[[151 141 112]
 [132 129 127]]
->
[[141 112 151]
 [129 127 132]]

[[121 128 129 134 135 128 138 129]
 [113 128 129 132 133 125 135 130]
 [138 129 129 131 131 126 132 129]
 [104 128 129 132 132 126 134 130]
 [142 129 129 134 135 127 137 128]
 [110 128 128 126 125 126 125 129]
 [146 129 129 133 134 125 136 129]
 [104 128 129 127 127 129 126 129]
 [137 130 129 123 122 128 119 128]
 [129 129 129 130 130 127 130 129]
 [120 128 128 131 131 127 132 129]]
->
[[138 129 121 128 129 134 135 128]
 [135 130 113 128 129 132 133 125]
 [132 129 138 129 129 131 131 126]
 [134 130 104 128 129 132 132 126]
 [137 128 142 129 129 134 135 127]
 [125 129 110 128 128 126 125 126]
 [136 129 146 129 129 133 134 125]
 [126 129 104 128 129 127 127 129]
 [119 128 137 130 129 123 122 128]
 [130 129 129 129 129 130 130 127]
 [132 129 120 128 128 131 131 127]]

[[138 124 122]
 [146 118 115]
 [102 126 129]
 [128 111 110]
 [131 129 128]
 [131 128 126]
 [136 128 127]
 [137 128 126]
 [131 124 124]
 [134 128 126]]
->
[[124 122 138]
 [118 115 146]
 [126 129 102]
 [111 110 128]
 [129 128 131]
 [128 126 131]
 [128 127 136]
 [128 126 137]
 [124 124 131]
 [128 126 134]]

[[126 129 130 132 129 129 129 100]
 [126 115 138 154 128 132 123 128]]
->
[[129 100 126 129 130 132 129 129]
 [123 128 126 115 138 154 128 132]]

[[115 128 128 127 132]
 [101 132 129 127 152]
 [149 127 127 127 113]]
->
[[127 132 115 128 128]
 [127 152 101 132 129]
 [127 113 149 127 127]]

[[139 128 117 125 149]
 [111 138 118 149 119]
 [114 140 126 151 131]
 [110 140 146 144 105]
 [131 150 147 115 125]
 [107 108 135 142 141]
 [134 132 150 122 122]
 [126 116 131 140 148]
 [136 114 117 146 112]
 [149 141 132 128 139]]
->
[[125 149 139 128 117]
 [149 119 111 138 118]
 [151 131 114 140 126]
 [144 105 110 140 146]
 [115 125 131 150 147]
 [142 141 107 108 135]
 [122 122 134 132 150]
 [140 148 126 116 131]
 [146 112 136 114 117]
 [128 139 149 141 132]]

[[127 140 113]
 [102 109 130]
 [140 127 145]
 [116 130 138]
 [121 131 120]]
->
[[140 113 127]
 [109 130 102]
 [127 145 140]
 [130 138 116]
 [131 120 121]]
---
[[132 124 123]
 [122 126 135]
 [140 114 130]
 [156 127 121]
 [136 121 129]]
->
[[126 135]
 [114 130]]

[[140 128 123]
 [106 119 142]
 [124 126 132]]
->
[[119 142]
 [126 132]]

[[115 130 154 124 143]
 [141 129 101 127 111]
 [117 127 145 129 138]
 [130 131 125 124 125]
 [116 128 150 127 141]]
->
[[129 101]
 [127 145]]

[[149 138 128 128 131]
 [129 131 149 136 127]
 [129 129 143 142 129]]
->
[[131 149]
 [129 143]]

[[136 120 158 128 117]
 [141 142 126 133 101]
 [139 124 156 136 135]
 [115 122 115 114 105]]
->
[[142 126]
 [124 156]]

[[138 124 131 104 118]
 [146 133 146 120 139]
 [123 131 127 129 126]
 [135 140 133 143 122]]
->
[[133 146]
 [131 127]]

[[129 130 128 127]
 [124  98 127 128]
 [131 130 121 123]]
->
[[ 98 127]
 [130 121]]

[[152 120 156 145 138]
 [144 122 152 139 142]
 [150 127 156 138 134]]
->
[[122 152]
 [127 156]]
---
[[128 128 127 128 128]
 [126 129 129 129 127]
 [108 135 125 104 136]]
->
[[128 128]
 [126 129]
 [108 135]]

[[128 122 131 119]
 [128 154 131 154]
 [128 114 131 136]
 [128 113 121 125]]
->
[[128 122]
 [128 154]
 [128 114]]

[[152 126 139]
 [129 129 130]
 [121 126 132]]
->
[[152 126]
 [129 129]
 [121 126]]

[[149 130]
 [157 130]
 [105 126]
 [144 129]
 [107 126]]
->
[[149 130]
 [157 130]
 [105 126]]

[[129 128 151]
 [128 128 126]
 [128 128 127]]
->
[[129 128]
 [128 128]
 [128 128]]

[[128 116 126 122 136]
 [121 109 127 124 157]
 [128 139 126 133 128]
 [130 117 129 134 132]]
->
[[128 116]
 [121 109]
 [128 139]]

[[128 141 137 129 118]
 [137 130 124 129 121]
 [128 116 115 135 125]
 [137 151 122 123 131]]
->
[[128 141]
 [137 130]
 [128 116]]
